In the rows, zero is written as 128.
Each path is a new rotation, seen through one point. The rows after it are directions, each followed by how far the rotation turns it, in degrees a step (0 if it stays put).
Each turn is a multiple of 5 degrees from 10 to 175, or 0.
Each row of a path follows its step; steps can be skipped.

step 2: [126 129 138 128 132 131 123 124 132 134 131 128 127 128 120 127 132 139
 117 126 124 128 141 129 138 121 148 129 128 119 128 123 122 125 135 133
 131 132 122 127 128]
step 10: [124 122 130 133 135 135 129 118 122 135 125 131 130 124 141 126 119 134
 122 125 131 134 130 128 138 129 133 132 136 122 117 128 128 131 140 134
 135 124 134 136 118]
step 11: [134 139 133 118 129 131 128 129 122 123 137 133 131 121 113 127 123 136
 129 122 120 139 133 133 137 134 129 123 131 121 127 124 128 133 139 131
 128 137 126 134 132]
step 14: [131 133 128 121 129 131 123 122 131 135 124 134 121 127 112 130 131 138
 133 130 128 135 136 121 136 120 128 125 123 126 120 136 127 127 140 121
 123 121 129 121 119]
step 19: [122 127 135 137 134 129 131 124 128 139 138 132 122 129 124 129 134 140
 124 128 130 132 132 130 132 130 122 122 133 121 125 124 118 129 133 124
 125 135 135 146 123]
step 21: [125 130 126 124 132 141 129 114 133 129 122 123 129 122 128 135 115 140
 128 122 124 128 138 136 135 140 127 133 131 129 132 128 118 124 131 131
 128 136 126 129 132]
step 22: [130 124 131 126 137 132 127 127 126 125 134 127 126 128 120 127 126 132
 118 115 136 132 136 118 138 124 139 119 126 125 129 119 129 117 138 131
 132 130 137 129 123]
step 25: [124 128 125 138 129 130 126 136 133 138 130 128 120 127 126 123 125 134
 123 131 128 140 135 128 142 124 126 126 131 117 132 131 120 131 135 127
 130 131 135 140 114]
Speeds:
[132 130 129 129 134 131 126 131 127 126 125 128 130 127 127 130 129 124
 127 128 129 127 127 126 132 128 126 124 128 129 126 128 128 128 127 127
 128 125 128 128 129] : 170
[126 127 129 125 131 125 125 133 127 124 127 130 126 129 128 129 131 128
 131 127 128 127 127 130 128 125 127 129 129 126 127 129 124 126 133 129
 129 131 127 128 126] : 125
[125 128 130 126 125 130 126 129 127 128 131 126 126 131 125 131 131 126
 125 127 129 124 126 127 131 129 132 128 128 129 129 125 129 128 128 128
 129 129 128 126 132] : 70
[124 127 129 126 131 127 126 131 126 127 129 130 131 127 130 128 128 130
 128 130 124 128 133 128 128 130 128 127 127 131 130 124 128 130 125 127
 125 128 129 129 128] : 170
[129 128 130 130 131 129 129 125 126 130 130 132 133 128 128 126 128 128
 127 129 126 127 124 130 127 130 131 129 129 126 124 126 126 128 128 128
 127 131 125 130 130] : 40
[129 128 132 126 126 125 130 130 126 131 127 127 129 127 128 130 129 129
 130 127 126 129 129 125 128 128 127 130 127 130 122 129 131 131 132 128
 130 126 129 128 132] : 115

step 5: [121 129 123 130 127 125 131 127 125 121 141 127 134 124 135 126 126 127
 138 138 139 132 121 119 124 122 127 119 137 127 128 126 129 115 129 122
 118 134 136 132 134]
step 8: [115 124 123 129 118 139 132 124 130 121 126 122 120 122 124 124 121 131
 121 129 126 131 128 130 133 132 136 124 123 129 131 126 126 136 129 115
 138 116 134 135 124]
step 12: [130 127 122 139 121 131 124 136 133 131 123 143 130 118 128 125 127 123
 134 127 129 143 124 141 125 123 119 125 130 131 128 133 130 127 132 122
 138 127 137 126 126]
step 21: [131 124 120 130 122 133 130 136 127 132 119 127 129 126 129 125 120 123
 123 146 129 129 120 134 126 130 113 127 135 140 122 132 136 117 128 128
 123 131 131 131 127]
step 23: [123 139 124 123 131 124 121 132 127 138 128 130 120 117 144 139 132 125
 131 127 126 118 133 121 132 136 133 128 133 131 119 134 129 123 122 127
 131 134 133 129 128]
step 24: [134 121 125 132 127 133 131 112 126 131 134 116 131 119 131 120 128 135
 124 125 133 131 135 129 123 117 131 121 133 127 136 125 135 136 132 126
 131 132 135 139 133]
step 26: [131 134 127 124 115 128 128 134 135 120 129 137 130 117 122 113 133 128
 135 128 128 126 131 131 116 129 123 122 120 128 129 132 139 128 117 130
 127 119 127 129 133]
step 28: [133 128 126 133 136 121 127 130 125 127 135 132 135 127 129 128 129 127
 147 133 134 139 133 122 121 124 123 117 141 132 129 126 123 125 123 127
 128 140 131 125 122]
Speeds:
[126 126 130 131 131 126 129 129 126 125 128 129 126 129 126 131 126 125
 133 128 124 130 128 123 128 128 131 127 129 129 130 129 129 129 127 129
 131 125 128 129 126] : 130
[128 126 128 126 129 128 131 126 132 128 129 129 124 131 129 128 130 132
 127 128 127 129 125 125 126 126 128 127 124 127 127 129 127 133 132 126
 129 126 130 129 129] : 155
